In the rows, 128 means zero.
The rows of T fall into several groups, which share some directions, and each row is roughly a mix of its group's hidden directions.
T, 101 rows:
[[ 78  77 148 136 138 115 146 129  99 131]
 [ 96 116 163 127 137  96 142  90 122  84]
 [ 72 109 147 120 155 121 139 101 154  99]
 [168 161  86 123 141 149 136 150 159 149]
 [ 87 101 151 142 122  88 124  94 123  93]
 [101 133 106 142 162 145 137 189 110 133]
 [177 129 124 124  87 132 107 107 163 157]
 [142 119  92 126 153 170 128 171 126 164]
 [114 132 104 166 137 163 107 147 170 160]
 [152 133 142 111  93 160 116 152 143 180]
 [ 74  85 151 127 134 129 149 142  95 130]
 [167 147  83 127 124 151 124 159 146 164]
 [178 150  89 124 104 138 124 135 155 160]
 [151 135  84 125 159 174 135 149 120 156]
 [ 75  97 166 113 137 124 135 106 137  98]
 [184 168 108 135 126 127 105 122 161 143]
 [ 85 102 171 130 139 106 133 106 114  91]
 [ 99 140 128 122 175 145 154 159  90 106]
 [160 145 100 115 143 171 136 162 121 165]
 [183 156  88 137 113 132 135 149 114 152]
 [127 136  92 139 146 173 118 154  79 121]
 [ 85  79 133 135 139 118 151 140  85 127]
 [113 133 123 141 194 130 139 166 105 116]
 [141 166  94 130 142 163 130 138  76 132]
 [178 147 112 157 153  95 112 104 147 115]
 [127 131 112 140 179 152 147 179 107 119]
 [146 139  85 121 148  70 153 139 137 116]
 [116 101 161 113 121 182 126 104  96 146]
 [128 139 147 157 181  91 125 113 134  92]
 [ 64 114 149 107 123 153 143 119 108 105]
 [151 150  90 112  81  88 138 114 138 139]
 [ 86  97 171 125 154 122 121 100 146 103]
 [149 139 101 123 160 175 129 166 133 160]
 [148 124 124 108  79 156 117 135 145 179]
 [138 109 157 117  75 123 112  82 147 133]
 [161 141 101 125 118 161 116 168 128 174]
 [184 158 112 127  96 139 133 130  94 149]
 [134 155 174 106 107 164 110 106 161 121]
 [ 98  96 176 146 154 162 117 139 108 126]
 [185 156 105 128 116 111 155 115  95 139]
 [176 176 102 125 119 133 108 124 163 134]
 [134  99 145  96 128  93 133  93 156  88]
 [172 151 100 133  99 136 126 162  97 156]
 [187 163 118 134 153 136 127 133  90 132]
 [139 119 148 109  64 111 116  89 131 136]
 [124 122 146 145 101 185 100 152 118 159]
 [ 74 105 165 122 154 145 116 116 146 103]
 [102 120  89 130 149 117 155 153  85  97]
 [147 133  78 122 121  76 140 163 135 132]
 [173 175 100 116 110 143 112 138 157 139]
 [ 90 107 169 133 139  98 130 101 137  87]
 [115  99 182 145 138 158  93 139 108 137]
 [173 161  86 123 117 141 131 148 151 158]
 [112 118 149 148 135 191 108 160 116 143]
 [168 162 145 119 106 148 104 129 169 155]
 [167 149  88 128 135 166 119 155 147 158]
 [ 81  93 159 132 161 122 136 118 110  96]
 [ 72  88 145 123 132 131 150 137  92 121]
 [167 147  91 126 128 164 121 153 140 169]
 [186 140 101 156 151  92 118 132 137 129]
 [ 63 128 156 105 122 153 137 110 128 107]
 [177 126 113 164 159  84 119 118 132 121]
 [175 168  90 130 100 138 117 138 144 148]
 [186 150 110 130  87 125 132 121 106 154]
 [158 170  99 151 174 104 120 134 135 116]
 [146 156 101 129 143 171 121 173 103 150]
 [134 133 164 115  94 142 106  92 174 146]
 [ 98 110 146 134 191 135 133 137 165 124]
 [121 126 103 112 112  64 138 107 162 118]
 [120 104 168 146 178 164 124 140 110 114]
 [173 180 121 132 136 127 106 114 166 118]
 [ 94  74 136 142 138 101 149 147  95 135]
 [106 131 103 143 187 116 144 169 127 119]
 [ 83 111 163 137 157 115 129 102 114  89]
 [143 127 117 118 166 172 132 168 141 166]
 [ 91 109 159 134 130  98 133  89 111  89]
 [ 68  97 162 112 134 136 124 119 144 103]
 [149 131  81 130 132 159 123 168 121 169]
 [174 176 120 125 118 133 105 118 171 130]
 [121 136  91 143 163 140 137 190 124 135]
 [178 124 110 121  99 147 123 158 122 172]
 [100 124 162 135 135  93 130  87 145  85]
 [ 88  79 138 130 131 122 151 155  88 139]
 [165 175 100 111 106 151 115 145 153 145]
 [168 174 122 129 121 123 105 108 175 121]
 [146 146 126 135  61 119 101 123  98 139]
 [104 129 114 145 186 132 138 177 116 123]
 [ 86  97 168 131 129  94 134 103 120  98]
 [173 149 107 120  90 135 120 150 150 168]
 [ 86 115 124 145 165  92 144 122 112  88]
 [ 92 111 172 124 178 122 143 126 145 109]
 [ 90 107 131 136 155 118 141  91  97  85]
 [167 148  93 124 117 159 120 163 134 167]
 [ 88 115 132 132 159 124 146 114  93  78]
 [152 141 108 114 150 173 138 167 111 165]
 [ 85 104 159 139 156 114 129  96 121  89]
 [127 123 159 110  89 112 127  66 133 122]
 [125 138 169 124 111  81 132  98 171 119]
 [ 72  92 162 129 152 133 129 120 147 108]
 [106 117 119 145 172 136 130 190 111 129]
 [173 159  99 124  97 133 131 151  94 150]]
Here is one row of each group, with its name. Which group are the others in?
[154 162 132 121  73 124 121 108  88 124]  <59>
[177 122  78 153 144 100 127 135 112 141]  <56>
[100 113 142 146 143 187 112 166 127 136]  <3>

[169 144  89 148 103 116 142 153 114 165]  <3>
[120  95 132 105  89 163 139 154 101 161]  <56>
[113 132 167 134  94  84 118  92 130 101]  <59>
[ 76  79 149 134 137 117 146 121 100 122]  <56>
[114 143 107 136 172 141 143 182  97 126]  <3>
[ 81  84 155 139 141 129 118 120 100  98]  <59>
[ 78  96 157 135 170 123 134 115 115 105]  <59>
[144 140 133 109  77 138 114 140 171 165]  <56>
[104  81 167 115 147 119 142 156 161 136]  <59>
